In the data rows, the value 128 means zero.
Some points, each followed by its number:
[144 136 128 143  78 138  77 139 126 130 133  93] 0
[182 166 119  60  95 157 153 116  78  93 183  74] 1
[116 122 124 135 124 130 142 139 119 133 119 121] 2
[122 140 122 115 111 140 146 127 114 109 158 136] 3
[136 141 180  90 171 136  84 152 152 148  96 159] 4
[122 117 144 140 127 124 131 135 130 116 118 124] 5
[132 122 136 137 165 108 122 142 138 140 120 117] 6
[124 106 120 109 156  82 127 115 120 105  95 116] 7
[125 102 123 102 143 134 143 155 119 136 165 105] 8
[ 87 109 146 164 173 156 127 147 177 170  96 115] 9
[105 144  89 166  90 152 166  96 102 136 144 111] 10
[185 208 139  79 125 150 143  81 138  78 221 222] 11
[122  72 149 148 149 146 135 152 130 166 114 108] 12
[125 121 140 124 118 126 155 122 159 156 109 130] 13
[ 94 176  45 139 113  95 104 113  92 103 131 140] 14
[134 141 147 153 138 117 119 127 140 114 112 128] 15
[118 129 152 173  84  94 165 134 167 120 107 130] 16
[111 106 114 136 119 110 147 145 112 113 124 121] 17
[123 123 113 136 113 124 135 129 118 131 123 120] 18
[172  73 175 115 191 158  88 117 182 151 150 113] 19
[118  86 101 136  96 144 163 161  61 146 119 122] 20
[108 110 103 118 123 130 131 134 101 119 151 133] 21
[150 160 135  97  74 109 177 123 118  65 152 114] 22
[136 136 155 142 137 153 127 134 131 119 107 127] 23
[129  82 129 154 143 109 123 170 165 148 102 120] 24
[117 134 142 119 125 101 100 125 105 104 149  91] 25
[ 97 111 109 146 117 100 166 165 122 157 132 103] 26
[142 136 133 116 124 141 136 121 128 120 141 143] 27
[113 166  85 129 107 133 131  93  94 130 159 109] 28
[195 128 185 130 161 211 135 115 100 133  93 160] 29
[130 117  77 114 102 183 134  52 151 114 185 200] 30
[ 66  86 115 130 101 105 148 141 108  93 149 123] 31
[115 129 100 114  87  29 129 188 126  93 200 154] 32
[155 136 137 137 136 146 116 122 121 117 132 159] 33
[120  98 185  70 160 159 106 121 133 118 149 182] 34
New points follow, each followed by the numbers of its two nearest points above, looking only along the 4 directions in which the numbered points spread most, nearest first.
[133 143 137 129 143 113 113 138 124 131 115 114] 5 8
[137 167 126 127 131 141  98 132 121 116 108 136] 27 33
[138 163  99 123  94 154 179 101 115 117 147 148] 28 3
[176 144  99  98 127 131 107 104 178 135  87 103] 23 33
[110 111 135 128 132 128 108 143 139 128 129 178] 15 13
[169 189 176  99 188 156  41  62 156  89 134 193] 34 4
[ 99 122  88 144 128 134 149 139 112 128 152 106] 18 17
[159 151 141 157 136 122 135  94 157 142 123 135] 33 13
[120 132 102 140 123 125 139 113 107 124 140 137] 21 18
[159 129 143  99 112 121 128 121 104 115 152 178] 27 3
[111 147 103 130 132  83  88 114 100 134 139 141] 21 17
[116 108 121 142 137 136 152 128 140 124 107 124] 13 2
[130 101 128 162 141 122 127 136 141 171 119 121] 13 12
[ 83 114 115 124 107  96 156 170 105 121 178 136] 31 17
[135 138 107 101 108 100 167 130  95 114 178  99] 22 25
[118 132 132 110 126  98 141 110  94 141 109 115] 0 18
[ 81  92  98 147  97 130 144 147 119 101 133  98] 26 17
[115 110 103  97 146 117  98  93  98  93 191 123] 3 27
[113 105 105 140 134 129 137 171 138 140 123 138] 16 13
[132 118 124 113 136 145 111 125 135 145 133 121] 23 15
[138 141 135 133 121 102  94 109 138 129  84  98] 5 6
[112 105 121 127 145 128 127 139 122 121 140 121] 5 15
[128 142 134 108 160 123 135 122 114 126 142 142] 27 33
[188 136 125  87  97 142 146 114  96  87 158 147] 22 3
[106 144 132 146 136 107 118 136 128  93 135 116] 7 17
[136 140 150 168 118 122 151 127 136 146 110 149] 13 15
[165 138 155 168 179 160 133  81 165 158  61 141] 9 23
[149 133 144  95 132 146 103 114 141 135 140 137] 33 27
[153  95 140 160 150  96  83 101 200 215  54 108] 9 24
[136 127 133 106 122 125 129 140 128 122 122 127] 8 5
[160 189 145  99 141 111  97  85 190 105 127 170] 34 33
[102  56 161 102 121 114 107 149  97 130 153 112] 7 8
[ 65  59  83 178  87 112 154 153 130 137  89 101] 26 16
[143 119 211  95 182 150  15 128 140 123  86  85] 19 4
[128 134 114 140  98 102 138 132 121 110 108 138] 21 17
[191 153 180 114 130 134 113 106 154 106 181 161] 34 33
[119  93 125 151 139 135 131 137 159 139  97 122] 13 12
[129 119 134 139 139 130 123 133 145 139 110 118] 13 5
